[[ 16   5  23 -15 -35  24  -6 -19   3  11  -6  -2 -29   2]
 [  7 -16 -13  -3  31 -44  15  -1   0   3   1   1   9 -21]
 [  6  -5  26 -11 -22 -17   1  18 -21  -3 -12  11   6  50]
 [-12   3   5  43  -3  17  -8  10   1 -16  17  -5  23  31]
 [-11  21   6 -37 -10  18   6   3  -2  18 -21   6 -21 -17]
 [ -5   5  19  20 -23  19  -9  11  -7 -10   4   1  10  44]
 [ -4  19  19  -5 -32  42  -8  -5   3   7  -5  -1 -18  10]
 [ 17   3  27 -10 -40  22  -8 -14  -1   7  -5  -1 -24  18]
 [ -5   0  -2  36 -11  25 -17   2   3 -20  17  -6  15  27]]: 10

[[-38  14  18 -13  36  40  -8  26 -39  31  37  -9]
 [ 39   2 -12   7 -34 -40  19 -27  30 -35 -33  -4]
 [ -4  39 -41 -33 -12  40  -4 -37  16 -32 -32  27]
 [ -9 -32  -1  37 -12  -4  35   7  -3 -31 -35 -46]
 [-45  29 -28  -5  37  36  42 -19 -33 -14 -18 -33]]: 27

[[-35  29 -39  17 -37  -3 -34  20  13 -40  40]
 [-33 -32 -13  37 -40  35  34  38 -33 -29 -33]
 [ 34 -15  27 -39  38 -37   0 -41  23  36  -3]
 [ 36  37  28 -34  39 -40 -37 -40   1  37  33]
 [ 31 -36  37 -16  29  11  35 -20  11  35 -35]
 [ 15 -34  35  31  -5  19  32  19 -36  23 -36]
 [ 15  36  15  17  17 -38 -25   9 -37  19  24]
 [ 39 -17  38 -42  37 -35  11 -40  24  38 -20]
 [-31  12 -33  24 -26   3 -35  23  10 -31  28]
 [ 15 -35   2 -32  30   5  20 -32  39   5 -34]
 [  9 -33   1 -22  10  39  40 -16  38   0 -24]
 [-26 -36 -28  27 -22  39  23  27  39 -32 -18]]: -34

[[ -2 -32  11  19 -44  43  41 -38  49  34 -43   7  42]
 [ 35  30  36 -24 -14 -33 -46  41 -37 -55 -16 -25 -42]
 [-33  27 -38  20  31  -8  21 -28  24  39  27  24  -6]
 [-44 -42 -36 -36  24  35  40 -20  21   8  43 -35  44]
 [  8  40 -28   2  40 -45 -41  36 -31  12  41   5 -35]
 [ -7   8  18 -40  25 -42 -37  40 -30 -41  10 -33 -20]
 [-36 -32 -26 -35  24  20  17  -1  -5 -10  29 -42  34]
 [-33  28 -38  14  29  -3  29 -29  21  39  26  24   1]]: -20

[[  0  -1   0  -1   1  -1  -1   2  22  -1   0   0  -1   0   6   1]
 [ 35  23 -10 -14 -18 -16 -15  21 -47  20  -9  -8 -14  24  15 -17]
 [ -9  -7   2   3   4   2   2  -4 -48  -7   0   3   2  -8  -6   5]
 [  3   1   0   0  -1  -1  -1   5 -35   1  -1   2  -1   2   6  -2]
 [ -4  -3   1   5   3   3   3  -6 -27  -3   2   0   2  -2  -5   2]
 [ 14   9  -2  -8  -9  -7  -7  11 -11   8  -5  -4  -7   9   8  -6]]: -2
---
Input:
[[-43  -4  37 -19 -25]
 [-38  11  11 -31 -19]
 [ 33   4 -22   8  24]]
Output: -19

Input:
[[ -1 -11  55  31  -9]
 [  4  -2   7   9  -4]]
Output: -9

Input:
[[ -4   9 -14   9  -9   7  44]
 [  2  -3  21  -3  21   9 -13]]
Output: 44

Input:
[[ 42 -17  36 -21 -12]
 [ 26 -26  21 -45   1]]
Output: -12

Input:
[[-41  12  11 -10 -53 -18 -24]
 [ 43  53 -12  37  -5  32  -7]
 [ 10  20  18  27  42  11 -45]]
Output: -7

Input:
[[-29 -27 -21 -19  28]
 [-44 -20 -19 -24  28]
 [ 10  10 -18   2  36]]
Output: 28

Input:
[[-28  30  -5   8 -25  22  13]
 [-45   3 -38  21  32  -3  20]
 [ 21 -14  23   4 -10  36 -22]]
Output: 20
---
[[ 11   0  -3   7   8 -32  -7]
 [ 11   5  18 -52 -23 -27   0]
 [  6   1   5 -12  -3 -18  -2]] 5

[[ 42  29 -36  34 -36 -16]
 [  4  14 -16  -5   9 -21]
 [-40 -23  15 -34  25  22]] 15

[[-50  40  28  24]
 [-14 -47  42  36]
 [-25  22  11  12]] 11

[[-37   9 -37  -2]
 [-45  27 -52 -16]
 [ 38  16 -56 -46]] -56

[[ 10 -34  40   1 -24 -18   5]
 [-16  29 -39  -5  22  29  -4]
 [ 23  30  40  31 -12 -46  10]] 40

[[ 40  32 -32 -38   5  27]
 [ -1  18 -24 -53  23  10]
 [ 51  -3 -24  15   9 -42]] -24

[[-12   6   7   7  -5   4]
 [ 53 -32 -13  -9   5   9]
 [ 43 -31 -15  -9  20 -12]] -15

[[ -2   1  -1   0  -1   7   3]
 [  2 -33 -26  10   7  21  21]
 [ 10  -8 -43  -5  -9  50  -2]] -43

[[-15 -45  41 -15  -5   0  -9]
 [  1 -57  44   1  17  33  -3]
 [ 31  11  55  18 -37  25 -22]] 55

[[ 32 -46   8  -1]
 [ 52  22  15  55]
 [ 53 -32  -7 -39]] -7
---
[[1.9, -19.5, 10.8, -7.0], [10.5, 10.9, -18.8, -1.6]] yields -1.6
[[-12.8, 13.4, 6.9, 13.7], [10.3, -8.5, -0.8, -3.3]] yields -3.3
[[0.12, 0.09, 0.14, 0.10, 0.17], [0.05, -0.17, 0.10, -0.04, -0.02]] yields -0.02
[[0.07, 0.00, 0.01, -0.13, 0.08, 0.16, -0.14], [0.10, 0.07, -0.10, -0.05, 0.17, 0.04, -0.14]] yields -0.14
[[-2.1, -1.9, -0.8, -0.7, -0.8, -2.0, -1.7], [-2.1, -2.2, 0.3, 1.6, -0.7, -1.9, -1.3]] yields -1.3
[[-7.9, 1.7, 10.3, 12.1, 3.3], [-14.4, -19.8, -8.4, -17.6, -20.8]] yields -20.8
